In the data rows, the value 128 means zero.
Here are some points, each followed by its number:
[126 149 157 120 180 113 116 146 166  81 114 118 135 119 140 104 148 162
 133 124  98 135 135 135 138  95 106] 0
[119 135 133 120 138 127 142 123  70 117 108 127 142 109 161 113 119 131
 143 122 147 161 107  93 153 127 136] 1
[117 165  96 159 113  86 135 123 162 127 118  87 156 159  60 117 135  96
 111 130 114  83 154  97  86 103  81] 2
[141  97 105 101 102 105 126 151 174 147 126 135 159 166 165 124 110 128
 102 138 140 102 150 129 115 155 136] 3
[104  90 176 128 162 140 130 114 117 179 109 148 103 140 146  69 132 169
 126 119 142 143 171  72 138 137 141] 4
[ 96 125 109 127 127 129  97 115 170 135  99 140 109 127  73 143 116 150
 109 150 119 105 179 179 106  76 114] 5
[129 131 175 178 134 135 108 145 141 104  96 114 165 121 104 119 121 154
 115 127 149  97 135 153 154 122 145] 6
[128 111 121 116  96  90 148 161 104 118 129 129 141 121 152 183  95  83
 141  85 131 150  87 107 154 131 121] 7
[140 122 194 160 152  69 112 185 155 117 154 129 166 135 118 121 113 125
 104 111 154 116  97 117 134 133 120] 8
[143  92 111 103 103 101 127 152 179 153 121 134 156 164 169 119 113 128
 101 134 147 102 144 125 114 158 139] 9
[153 184 133 144  75 130 126 127  90 103 170 139 110 139  84 110 147  84
 176  77 140 120  99 155 151  87 108] 10
[108 177 129 147 122 141 116 104  92 101 176 160  89 123  73 117 114 131
 141 143 145 137 148 159 125  92 114] 11
[146 146 109 139  96 113 136 120 128 130 138 120 141 138 130 146  90 104
 128 141 166 124 120 126 151 132 127] 12
Which two points above are nearest to each new point? Their numbers follow each, nearest first.
[ 90 118 148 140 123 127 138 145  89 119 151 131 166 136 156 119 140 105
 121 133 130 135 119 108 105 174 138] : 1 12
[116 121 113 127 191 131 131 113 146 152 107 122 153 138 114 122 155 150
 118 139  90 131 120 130  69 119 119] : 0 5
[ 99 119 172 139 141  98 127 167 115 142 156 171 133 114 130 126 131 109
 115 112 125  96 110 162  83 133 151] : 8 6
[ 87 123 146 133 113 132 142 151  89 122 147 139 168 142 162 120 139 105
 124 131 129 126 118 112 108 176 138] : 1 12
[169 116  78 135 152 135 143 119 112 134 144  93 173 136  72 133 119 101
 106 133 147 108  71  77 128 166 127] : 12 1
[125 163  97 160 116  89 131 131 163 132 117  89 153 161  60 116 132  96
 109 134 118  85 154  95 100 106  85] : 2 12
[154 140 114 112 133 153 113 121 140 107 143 140 156 145 127 106 127 138
 120 158 130 127 160 133 159 114 136] : 12 0
[ 91  78 109 133 141  79 103 140 142 128 160 148 114 110 100 124 123 160
  97 104  88 140 150 113  88  92 111] : 5 0
[105 124 149 157 132 124 130 133 123 127  74 127 143 132 102 107 131 149
 125 123 153  69 145 159 103 135 149] : 6 5
[160 110 134 137 135 110 124 128 133 131  95 110 142 139 151 107 115 154
 138 101 150 137 123 105 154 125 141] : 1 12
[137  80  93 103 115 140 126 106  81 112 134 135 113 103 142 128 120 153
 127 117 136 153 137 106 147 141 156] : 1 12
[187 128 106 124 136 131 109 109 178 124 120 116 111 120 114 149 143 155
 130 139 103 117 142 184 116  83 142] : 5 0
[112 117 152 134 122 167 121 147 127 113 120 121 170 119 197 155 128 117
 124 149 104 148 161 103 191 148 155] : 1 12
[ 87 115 138 116 139 150 145 143  87 155 132 150 160 143 115 133 101 102
 124 130 161 163 102  94 142 154 121] : 1 12
[103 185 127 147 126 137 119 101  86 100 174 162  93 130  70 114 121 126
 143 143 148 137 146 150 123  95 112] : 11 10
[154 137 115 112 133 160 111 114 142 111 146 136 157 144 131 110 126 136
 118 158 131 131 162 131 160 117 139] : 12 3
[179 135 107 116 134 124 114 111 173 123 116 122 105 124 122 145 139 153
 133 144 104 116 150 176 118  92 141] : 5 0
[103  92 173 118 161 137 131 112 118 177 108 147  97 141 146  77 129 169
 123 118 147 145 173  72 137 139 151] : 4 1
[103 123 134 140  95 120 107 112 136 160 129 120 134 145 117  95 126 150
 111 140 148 146 143 105 113 122 109] : 12 4
[181 124 104 115 131 132 107 105 175 121 120 122 107 124 122 143 139 152
 127 141 104 114 151 178 117  96 141] : 5 0
[131 134 124 134 149 144 167 107 123 166  63  83  76 108  80 133 144 102
 156  86 114 118 115  70 140 120 102] : 1 12
[124  85 116  86 142 186 114 121 128 154 115 154 150 143  81 129 135 128
 111 131 123 152 156 124 140 113 140] : 5 4
